(in the rows, 128 means zero)
The rows of Y fall into 3 groups, which share some directions, and each row is roughly a mix of its group's hidden directions.
Y (131 x 12):
[[135 116  67 159 131 144 130 135  95 129 126 139]
 [105 164 159  94 129 132 109 142 155 128 162 136]
 [103 152 134 124 143 165  95 134 123 108 155  92]
 [125 135 127 106 169 137 114  75 119  97 120 132]
 [139 111 103 163 150 165 123 166 141 107 123 137]
 [ 99 120 122 109 108 149 153 118 131  80 161 121]
 [136 158 151 109 113 117  71 100 135 134 123 131]
 [129  91 116 154 142 139 178 118 114  97 129 124]
 [142  96 148 143 153 160 173 140 126 122 139 153]
 [112 119 151 113 163 143 106 151 134  96 157  98]
 [119 134 160 103 113 120  82  94 137 145 107 140]
 [ 98 132 143 134 163 160 134 151 121  91 127  97]
 [141 164 142 111 124  96 166 105 115 157 148 132]
 [149  89 157 149 157 146 125 117 118 160 119 102]
 [151  90 134 138 145 151 115 178 150 123 142 116]
 [171 144 143 124 134 133 117 104  99 152  94 156]
 [181 145 153 125 138 121 124 153 148 157 153 131]
 [123 161 161  92 104 103 127 105 137 152 137 150]
 [115 136 134 105 101  79 175 118 130 132 123 140]
 [150 140 101  88 134 130  96 159  99 132 149 122]
 [147 141 141 125 132 107 109  86 129 167  99 154]
 [126 147 137 107 151 119  74  94 155 117 125 133]
 [155 158 151 111 124 121 117 136 135 108 146 182]
 [149 122  81 120 125 122 103 173 118 120 153 142]
 [107 122 124 121 160 130 126 146 118 102 151  72]
 [171  86 127 158 152 156 132 129 126 138 111 137]
 [145 155 127  88 172 129 125 106 105 101 126 122]
 [ 82 150 140  85 114 101 128 117 125 121 128 101]
 [151 153 114  98 119 123 130 159 144 116 148 175]
 [158  97 126 128 113 107 177 128 128 145 120 161]
 [176 111 130 125 143 109 120 120  90 149 124  94]
 [118 111 112 138 134 145  91 151 144  87 158 103]
 [137 120 159 111 114 133 120 140 138 176 158  94]
 [ 96 168 110 123 141 143 112 124 118 114  93  93]
 [123 159 171 110 119  96 127 111 163 121 146 141]
 [ 96 135 165 103 110 104 165 122 160 122 123 121]
 [136  87 125 138 130 166 119 134 122 133  88 164]
 [126 134 135 126 131 142 150 140 169  70 136 147]
 [ 97 124 120 118 142 106 116  75 134 101 110 105]
 [103 143 114 111 138 134  98 135 152  74 147 119]
 [156 118 105 140 102 108 135  97 100 165 137 151]
 [147 155 142 100 133 103 128  77 124 145 109 149]
 [128 115  92 112 129 114 183 100 119 112 121 146]
 [134 149 170  94 141 102 170 141 136 126 123 115]
 [118 118 127 148 123 157  68 125 157 125 148 120]
 [128 125 126 144 128 152  77 167 111 108 141 104]
 [115 100 149 154 125 148 186 131 135 144 113 121]
 [165 125 162 143  91 133 112 106 136 153 107 148]
 [108 149 106 117 123 108 137  83 105 156  95 120]
 [133 132 124 121 146 161 131 175 116  81 142 116]
 [ 86 159 157 126 105 120 127 129 170 120 119 144]
 [138 140 147 139 145 131  80 147 131 171 120 102]
 [147  95  94 150 135 132 134 171 126 106 126 157]
 [ 91 136 133 115 100 123 117 116 147 110  74 141]
 [143 127 113 132 107  97 170  89 135 100 140 145]
 [159 121 165 117 157 131  85 138 154 123 146 135]
 [103 108 133 120 144 142 105  78 119 134  98 101]
 [134 125  90 152 156 155 134 170 121 107 108 116]
 [115 137  99 130 109 113 172 138 131  82 148 141]
 [133 118 109 116  86 122  98 161 133 165 149 131]
 [125 151 143 136 140 148  69 119 153 123 139 102]
 [110 114 137 133  87 104 165  93 146 142 117 143]
 [114 120 148 144 138 145 135 157 180  94 139 141]
 [138 144 160 129 107 152 113  99 150 172 107 132]
 [119 142 169  76 131 116 140 145 131 144 133  99]
 [133 124 143 107 108 121 167 113 155 171 113 155]
 [108 172  98  87 118 122 143 100 114 123 138 131]
 [155 111 108 142 128 137  79 137  95 121 146 102]
 [102 161 158 105 143 137  79 126 138 129 118 114]
 [156 121 146 128 125 130 163 114 135 169  96 162]
 [ 95 125  93 122 102 108 172 116 129 105 134 112]
 [104 169 129 130 137 164 104 137 110 116 154  98]
 [163 152  81 158 125 133 134 145 121 151 120 151]
 [122 155 137  98 117 100  88  86 139 145 130 129]
 [105 141 114  91 107 110 131  84 131 106 113 154]
 [133 129 120 118 148 120  75 125 155 163 114 155]
 [141 118 111 180 146 144 158 160 104 128 120 125]
 [101 171 155  95 105 112 156 109 135 119 127 129]
 [136 162 143  97 109  83 150 120 128 156 121 112]
 [109 129 128 122 116  90 142  71 155 145 128 134]
 [151 121 134 161 169 166 112 124 125 123 152 103]
 [ 97 139 117 104 121 130 153 147 116  95 162  93]
 [106 106 110 153 132 130 182 163 126 143 123 136]
 [157 136 172 114 134 123  86 120 137 155 121 154]
 [174 108 138 132 128 123 144 171 144 144 143 157]
 [118 118 133 152 138 153 128 179 163 126 113 157]
 [122  74 105 109 142 149 157 103 132 109 120 124]
 [ 91 142  90 130 121 121 113 157 148 109 162 110]
 [156 130 111 154 145 138 139 189 129 140 143 126]
 [126 165 122  72 133 103 104 109 122 143 134 132]
 [124 156 135  95 110  94 114  80 125 149 131 126]
 [111 120 125 146 128 110  69  96 130 144 132 104]
 [115 135 106  87 109 115 159 101 134  96 141 152]
 [151 144 126  98 116 101  99  94 126 166 123 146]
 [156 127 138 130 158 147  67 116 127 110 122 122]
 [129 114  95 131 124 129 188 108 102 128 113 144]
 [159 153 136 109 155 127  98 132  99 148 134  89]
 [135 106 125 168 168 163 122 133 105 133 107 109]
 [114 155 143  83 108 123  89 104 137 152 128 128]
 [114 123 154  96  85 115 103 135 164 129 150 125]
 [123 153 126 124 150 151  88 161 147 124 154  97]
 [132 106 140 129 166 137 101 145 125  96 145  85]
 [161  78 157 104 137 123 109 136 101 135 136 128]
 [152 122 129 157 135 128 139 182 142  99 151 144]
 [130 107 125 192 127 118 145 149 116 126  99 127]
 [126  73 131 158 120 119 117 143 149 138  90 125]
 [123 144 117 102 164 113 131  97 156  86 135 141]
 [145 109 128 136 147 127 139 107 107 185 100 111]
 [133 124 111 139 146 124 124 159 153  68 141 145]
 [169 132 116  81 142 118 147  93 109 132 136 130]
 [135 116 109 149 138 121 192 133 129 106 123 154]
 [123 116 169 145 150 140  82 126 141 115 138  95]
 [ 97 157 152 146 148 123 163 120 139 108  97 150]
 [115 150 154 118 115 140  79 153 160 143 116 145]
 [110 158  80 159 138 141 152 150 138 109 125 130]
 [129 129 129 104 116 121 168  78 102 156 124 132]
 [146 127 109 176 161 148 153 104 108 120 139 118]
 [107  93 122 113 106 110  77 134 135 109 153 133]
 [127 144 134  92 122 131  68 129 159 126 143 127]
 [ 85 175  98 125 117 116 138 133 142 115 151 137]
 [158 164 103 150 141 138  94 125 120 152 160 121]
 [140 118 131 145 114 137 100 115 147 167 159  86]
 [113 117 117 123 147 140  90 128 144  87 157  95]
 [134 110 129 142 128 115 182  93 109 100 124 149]
 [133 143 101 138 140 122  65 128 120 109 155 120]
 [147 110 131 151 138 153 170 163 138 125 109 159]
 [114 132 117 135 145 161 156 122 107 156 148  81]
 [149 137 147 133 108 152 142 177 127 134 170 141]
 [160 129 100 152 116 122 161 134 121 143  89 158]
 [130 179 140 101 127 110 161 116 113 149 103 127]
 [ 86 145 106 153 117 121 135 107 151  89 109 139]]
Here is one row from each group, named. Which group is each of the other rows in?
[106 167 116 169 136 141 133 141  97 114 135  98] | H
[155 140 130 134 113 108 101  86 148  89 134 149] | N
[144 131 102 132 139 110 181 165 118 120 141 151] | X

[ 91 171 114  95 122 117 110 159 140 114 131 120] | X
[149 111 106 136 112 147 128 191 132 124 140 148] | N
[111 149 170 120  96 129  97 114 162 145 116 133] | N
[166 156 145 135 162 137 105  97 100 136 118 114] | X
[149 124 134 101 110 117  85  91 129 164 136 115] | N
[101 143 117 110 103  88 151 112 120 111  93 146] | X
[118 123 111  82 125 147 155 108 133  93 160 135] | H
[108 150 145 121 135 110  74  91 132 144 118 116] | N
[127 167 124 129 105 110 166  99 127 152 115 158] | X
[147 132 159 132 130 129  75 150 142 163 115 136] | H
[115 132 136  95 134 102 113  66 133 130 113 122] | H
